In the rows, 128 means zero.
Z: rows in several groups, each row roughly a mix of its group's directions (one row in no group)
Z (140 x 10)
[[124  87 107  85 122 142 121 144 171 176]
 [122  82 168 169  79 123 113 122 152 135]
 [196 167 118 141 112 140 123 100 155 108]
 [136  83 144 145 176 116 125 179  96 130]
 [148 129 142 126 149 149  88 173  68 132]
 [139 133  86 159 128 107 119  75  97  89]
 [141 106 120 148 135 172 186 137 142  83]
 [128 120 161 129  82 192 107 109 110 141]
 [104 175 153 132 119 107 149 176 110  88]
 [143 182 116 152 137 128 182 155 155 109]
 [156 139 122 142  84 169 129 165  77 130]
 [130 115 153 144 131 150 168 168 191 126]
 [158  85 151 140 166 132 177 119 157 106]
 [168 166 172 129 106 138 125 171 124 163]
 [161 152  86 162  94 151 156 168 134 122]
 [111 182  92 120 126  79  93 127 123 151]
 [144 136  87 147 119 159 113 123 181  81]
 [143 114 148 137 108 185 168  95  95 108]
 [159 127 195 146 144 135  92 129 159 108]
 [141 198 119 109 151 105 148 100 129  97]
 [116  68 142 127 173 119 138 162  91 117]
 [112 118 198 116 129 146 177 109 144 126]
 [135 138 127 108 178 138 149 154  76 169]
 [170 122 157 108 116 106 148 190 144 152]
 [116  86  97  80 138 101 163 122 151  98]
 [122 133 134  96 175 116  98  69 104 112]
 [122 185 128 109 109 162 111 118 166  87]
 [169 109 147 150 134 178  92  84 134 135]
 [125 133 154 122 114 149 119 174  57 135]
 [ 86 130 178 177 108 165 130 130 138 139]
 [177 121 131 114 174 178 119 159 106 131]
 [104 160 122  92 121  98 126  96 168  81]
 [148 123  82 125  92 158 143 186 145 136]
 [194 122 172 149 131 138  96 125 157 125]
 [ 82 135 118 116 129 114 109  58 137 100]
 [ 85 148 147 116 151 138 162 190 140 143]
 [118 173 115  63 169 145 125 138 142 130]
 [155 113 153  66  99 162 118 109 155 125]
 [ 75 156 146 128 137  85 127 121 118  76]
 [179 112 136 167 130 148 166 130  83 149]
 [ 76 125 162 135 119 142 126 122  77  85]
 [ 82 125  89 119 178 107 102 156 151 139]
 [137 177 123  85 127 169 114 125  81 116]
 [138  73 138 155 115 121 128 135  72 165]
 [141 147 118 144 153 158  64  94  97 134]
 [142 162 124 141  84 107  74 119  99 158]
 [116 179 145 140 113 187 132 137 107  93]
 [ 81 123 100  77 118 126  99 111 172 124]
 [115 119 112 194 136 129 108 130  72 143]
 [123 142  95 170 118  82 113 132 127 184]
 [150 100 129 153 147 176 138  69 113 147]
 [134 156 119 171 142 179 100 130  81 137]
 [158 132 157  67 116 126 135 167 141 164]
 [141 120 145 148 105 182 137  92  80 102]
 [ 91 137  76 108 144  76 131 100 148 132]
 [ 87 169 101 112 100 138 163 158  98 107]
 [114 128 127 107 143  78  71  96 108 153]
 [120 185 133 130 112 103 112  78 169 131]
 [174 143 150 162 127 149 160 163 110 169]
 [119 182 179 120 124 155 140  84 129 138]
 [120 110 104  84 123  86 183 152 141 111]
 [165 143  93 103  97 160  76 121 109 142]
 [ 99 118 173 149 161 104  71 117 125 110]
 [161  98 107 196 137 142 130 120  93 122]
 [112 149  69 153 142  78 107 130 129 156]
 [116 124  60 121 174 102 132 154 147 124]
 [155 110 174 132  73 130 128 146 124 176]
 [130 125 145 128 132 169 134  62 176 129]
 [178  82 172 136 125 155 112 106 132 150]
 [101  82 134 127 136 134 114  64 162 110]
 [139  91 170 115 143 113 185 162 145 141]
 [137 140  69 121 136  85  80 138 116 150]
 [127 165 129 156 125 166 150 159  70 142]
 [128 136 100 180 110 182 168 117 134 144]
 [182 144 100 132 143 130 160 141 167 170]
 [ 96 123 178 159 154 152 104 104  95 102]
 [120 137  92 111 113  77 131 189 125 152]
 [115 144 133 155  93 149  66  83 129 133]
 [137 142 107 187 133 159 145 153 172 102]
 [ 82 171 107 161 149  92 130 115  94 117]
 [188 147 121  85 118 165  99 136 148 133]
 [191 114 157 170 106 135 162 130 133 138]
 [161 103 169 169  95 151 139 151 154 154]
 [116 105 131 185 122  96 112 106 119 182]
 [106 102 202 138 144 110 125  97 146 134]
 [181 116 126 124 136 168 128 131 174 172]
 [111 124  84 151 176 105  97 137  89 106]
 [141 161 133 138 110  76 158  73 113 142]
 [153 179 134 162 132 141 136 112 177  92]
 [116  77 138 113 146 150  74 112  99 156]
 [158 128 165 161 164 172 170 122 128 146]
 [124 152 139 197 130 136 165 164 152 126]
 [ 91 118 112 100 160 110 141 148 155  68]
 [158 100 132 122 130 156 187 172 155 135]
 [146  70 123 128 158 119 121  76 104 104]
 [180 133 119  87 144 109 121 187 130 130]
 [121 127 133 164 115 181  72 146 151 148]
 [149 107 128 150 104 141  67 100  85 113]
 [125 171 156 176 123  95 167 116 148 103]
 [124 100 125 114 172 119 182  94 138  89]
 [112 184  84 121 115 117 128 124 159  82]
 [130  72 148 157  70 134 116 140 151 139]
 [144  68  82 116 148 117 125 126 169 108]
 [157 137 171  86 113 113 140  76 105 111]
 [ 78 135  98 166 165 121 151 104 141  94]
 [185 108 145 165 117 121 151 105  84 118]
 [ 86 162 170 129 130 105 111 149 125  75]
 [144 143 123 112 194 150 118 148  79 114]
 [139 157  62 142 123  87  97 135 116 144]
 [187 142  90  93 120  86 138 118 111 131]
 [104 155 111 145  69 101 176 136 140 140]
 [156 150 142 161  83 161 176 120 123 103]
 [133  97  95 145 140 124 114 184 146 178]
 [110 194 142 132 120 164 134 171 125 103]
 [ 80 108 160 133 139 129  93  84 109  91]
 [157  70 132 145 144  99 151  81 112 139]
 [154 179 107 174 142 152  96 145 105 145]
 [111 151 167 110 115 153 142 196 143 117]
 [148 118 122 130 142  74 176  78 124 140]
 [139  79 123 186 135 133 165  94 120 117]
 [110  79 176 121 114 115 101  99 112  90]
 [ 93 127 160 137 120 106 143 105  86  70]
 [141 125  89 116 131  53 115 136 154 146]
 [163 114 178 113 101 176 139 154 128 154]
 [172 145 130 139 126 199 109 127 150 149]
 [150 114 182 105 135 102 112 183 108 142]
 [120  59 165 159 127 127 155 148 137 145]
 [135  66 163  85 140 140 140 130 163 136]
 [171 120 148  84 116 166 156 131 123  83]
 [128  88 118  82  75 112 127 168 115 120]
 [140 107  85  98  96  68 116 109 142 122]
 [125 143 147 181  96 161 159  98 118  94]
 [102  95 140  88 110 107 100 123  81 165]
 [150 104 151 110 145 204 115 117 107 126]
 [144 161  97 140 161 149 142 119 172  78]
 [132  91 109  73 132 110  81 113 140  97]
 [132  51 107 134 173 135 121 141 133 129]
 [137 156 100 139 100 106 169 166  79 122]
 [ 88 107 147 139 172  79 101 120 103 111]
 [190 104 114 173 140 162 118 108 113 120]]
the three rows of each list that fit no group, in list order (the others fit one group, some only roughly)
  J_580: [159 101 101  85 108  95 131 176 151 117]
  J_948: [ 99 126 116 145  91 184 167 112 140  95]
  J_588: [ 72 166 131 119 143  88 101 154 125 100]
  J_227: [186  79 129 135 100 122 104 156 117 152]
  J_452: [122 164 130 150  80 123 158  74 142 105]
  J_925: [105 195 113 127  91 123 104 129 161 108]
  J_775: [ 84 116 123 139 157 106 158  72 156 112]
  J_238: [148 132 119 174  91  69 127 124 101 150]
  J_999: [100 182 113 118 119 117  79 163 128 157]
  J_252: [134 149 163  84 142  85 166 168 126 129]
  J_34: [169 168 140  94  95 144 173 138 127 103]

J_948 J_452 J_238
  J_853: [ 73 103 135 131 157 136  69 104 125 132]
  J_531: [ 95 104 171 153 139 142 137 124 111  66]
  J_429: [130 127 136  92 109 146 113  66 178 130]
  J_815: [106 135 134  88  96 136 105  82  76 137]
  J_291: [154 101 152 114  97 122 168 157 177 155]
  J_646: [160 167  84 137 103 143  99 168 101 137]
  J_642: [168 111 117 125 113 188 170 147 109 107]
  J_876: [148 132 121 202 138 154 100  98 113 121]
  J_863: [143 197 143 130 140  97 141 169 121 149]
  J_192: [157 106 158 131 113 144  89 189 106 146]

J_531 J_815 J_642
  J_983: [145 186  74 126 142 130 140 111 116  91]
  J_54: [110 108  80 182 141 124  90 112 110 105]
  J_283: [117 162 113 171  80 111 105 100 162 145]
  J_942: [117 116 137 114  85  98  85  72 128 106]
  J_557: [121  87  60 132 142 115 121 153 146 158]
  J_736: [161  94 108 107 146 134 133 186  85 124]
  J_12: [124 135 110  90 179 128 147 122 163  77]
  J_927: [114 142 139 120 131  76 150  91 188 123]
  J_611: [115  84 163 108  98 157 101  87 157 125]
  J_845: [122  81 157 138 101 158 167  99 153  99]
  J_317: [132 114 141 100 182  95 119 162  91 157]
  J_705: [ 75  93 139 127 150  98 175 119 104 109]
  J_87: [ 95 102 104 126  97 164 162  78 136 111]
  J_50: [127 100 178 158 157 168  95 100 115 130]

J_557 J_845 J_317
